Families of rows that turns and mirrors carry onto each other, the same ones carrying the whole set onto itself: the rest of each named row's family, in list order
4 families of 8 rows
J495: [+0.81 +1.33 +3.01 +2.42 +1.59 -2.69 +1.47 -0.17 +2.03 +0.73 +1.71 +1.65 +1.02]
J439: [+3.00 -0.57 +0.57 +0.54 -1.35 -1.43 -1.39 -5.17 +0.11 +0.70 -3.58 +0.48 +2.90]
J42: [+1.21 -0.33 +0.34 -3.68 -0.60 -2.62 +0.79 -5.01 +0.58 -0.97 +0.44 +1.92 +1.92]
J286: [-1.28 -0.24 +0.57 -1.76 +0.62 -2.68 -2.21 +3.11 -0.59 -1.67 +2.10 +2.05 -0.55]
J256: [+1.63 -1.79 +0.46 -0.82 -2.78 -4.60 +0.27 -1.87 +1.18 +1.30 +0.19 +1.90 +2.26]
J145: [+0.53 +2.39 +3.46 +2.89 +2.40 +0.89 -1.27 -0.05 -0.90 -0.61 -2.16 -0.86 +2.46]
J40: [-0.02 -0.49 -0.08 -1.92 +0.70 -3.38 -1.55 +0.29 +1.10 -0.66 +2.58 +3.28 -1.07]
J334: [+2.00 +0.32 +0.68 -3.02 +0.11 -0.79 -0.14 -5.89 -0.11 -1.52 -1.24 +1.09 +2.25]
J783: [+2.26 -1.71 +0.18 -0.02 -2.00 -3.27 -0.11 -4.46 +1.19 +1.58 -1.84 +1.32 +2.67]
J407: [-0.57 -1.11 +1.90 -1.36 -2.90 -3.41 -1.28 +2.97 -1.49 +0.56 -0.61 -0.34 +3.42]
J814: [+0.30 -0.07 +0.83 -4.16 -1.26 -3.58 +1.21 -2.11 +0.81 -0.54 +1.90 +1.56 +2.10]
J159: [+2.07 +0.26 +0.09 -0.22 +2.23 +1.06 -3.51 -4.14 -0.77 -1.95 -2.19 +1.41 -0.27]
J580: [+1.70 +1.29 +2.60 +3.04 +2.16 -1.85 +1.18 -1.71 +1.81 +0.52 +0.81 +1.68 +0.81]
J566: [-0.88 +1.29 +2.18 -3.82 -0.61 -0.70 -1.85 +0.31 -3.01 -2.40 -1.66 -1.48 +3.38]
J798: [-0.44 +0.64 +1.19 -1.39 +1.98 +0.28 -4.32 +1.50 -2.44 -2.14 -1.58 -0.33 +0.47]
J822: [-0.47 -0.54 +1.93 -0.95 -2.10 -2.10 -2.38 +2.01 -2.76 -0.02 -2.76 -1.58 +4.16]
J333: [+1.22 +0.80 +1.38 -3.27 +0.01 +0.80 -1.19 -5.25 -1.96 -2.31 -2.83 -0.92 +3.24]
J912: [+1.59 +2.25 +3.09 +3.32 +2.35 +0.72 -0.60 -1.95 +0.19 -0.38 -2.13 -0.12 +1.50]
J449: [+1.24 -0.73 -0.51 -1.23 +1.20 -2.39 -1.05 -2.55 +1.46 -0.69 +1.43 +3.78 -1.61]
J356: [-1.01 +0.28 +1.69 -4.82 -1.20 -3.63 +0.67 +0.58 -0.66 -0.85 +2.02 +0.64 +2.37]
J56: [+1.95 -0.71 +0.98 +0.38 -1.53 -0.19 -2.52 -3.24 -1.97 -0.01 -4.47 -0.98 +3.56]
J946: [+2.24 -0.50 -0.79 -0.66 +1.92 -0.38 -2.20 -4.19 +0.81 -1.17 -0.45 +2.65 -1.03]
J12: [+0.74 +0.01 +1.92 -0.02 -1.57 -0.74 -2.97 -0.08 -2.53 -0.44 -4.49 -2.19 +4.27]
J496: [+2.19 +2.29 +2.27 +3.31 +2.25 -0.36 +0.12 -3.07 +1.14 +0.31 -0.72 +0.81 +1.13]
J844: [+0.04 +2.50 +3.96 +2.44 +1.77 -0.32 -0.93 +2.15 -0.62 -0.75 -0.79 -0.55 +2.48]
J824: [-1.86 +0.28 +2.40 -4.35 -1.08 -2.21 -1.01 +1.79 -1.97 -1.69 +0.46 -0.54 +3.05]
J905: [+1.21 +0.91 +0.53 -0.66 +2.42 +1.27 -4.21 -1.78 -2.25 -2.38 -2.62 +0.20 +0.25]
J782: [-1.34 +0.40 +0.94 -1.56 +1.19 -1.05 -3.55 +3.15 -2.23 -1.76 +0.40 +0.60 -0.06]
J150: [+0.25 -1.14 +0.91 -1.19 -3.06 -4.93 -0.23 +1.10 +0.32 +1.51 +0.45 +1.22 +2.31]
J812: [-0.20 +1.60 +2.92 +1.94 +1.42 -2.60 +0.88 +2.05 +0.82 +0.56 +1.78 +1.32 +1.49]
J78: [-0.72 +2.03 +3.82 +2.19 +1.58 -1.38 -0.30 +3.27 -0.12 -0.01 +0.83 +0.12 +1.96]
J992: [+0.20 +1.16 +2.04 -3.31 +0.05 +0.75 -1.84 -2.56 -2.99 -2.89 -3.00 -1.59 +3.35]

Same family as J40: J286, J159, J798, J449, J946, J905, J782
Same family as J783: J439, J256, J407, J822, J56, J12, J150
Same family as J78: J495, J145, J580, J912, J496, J844, J812

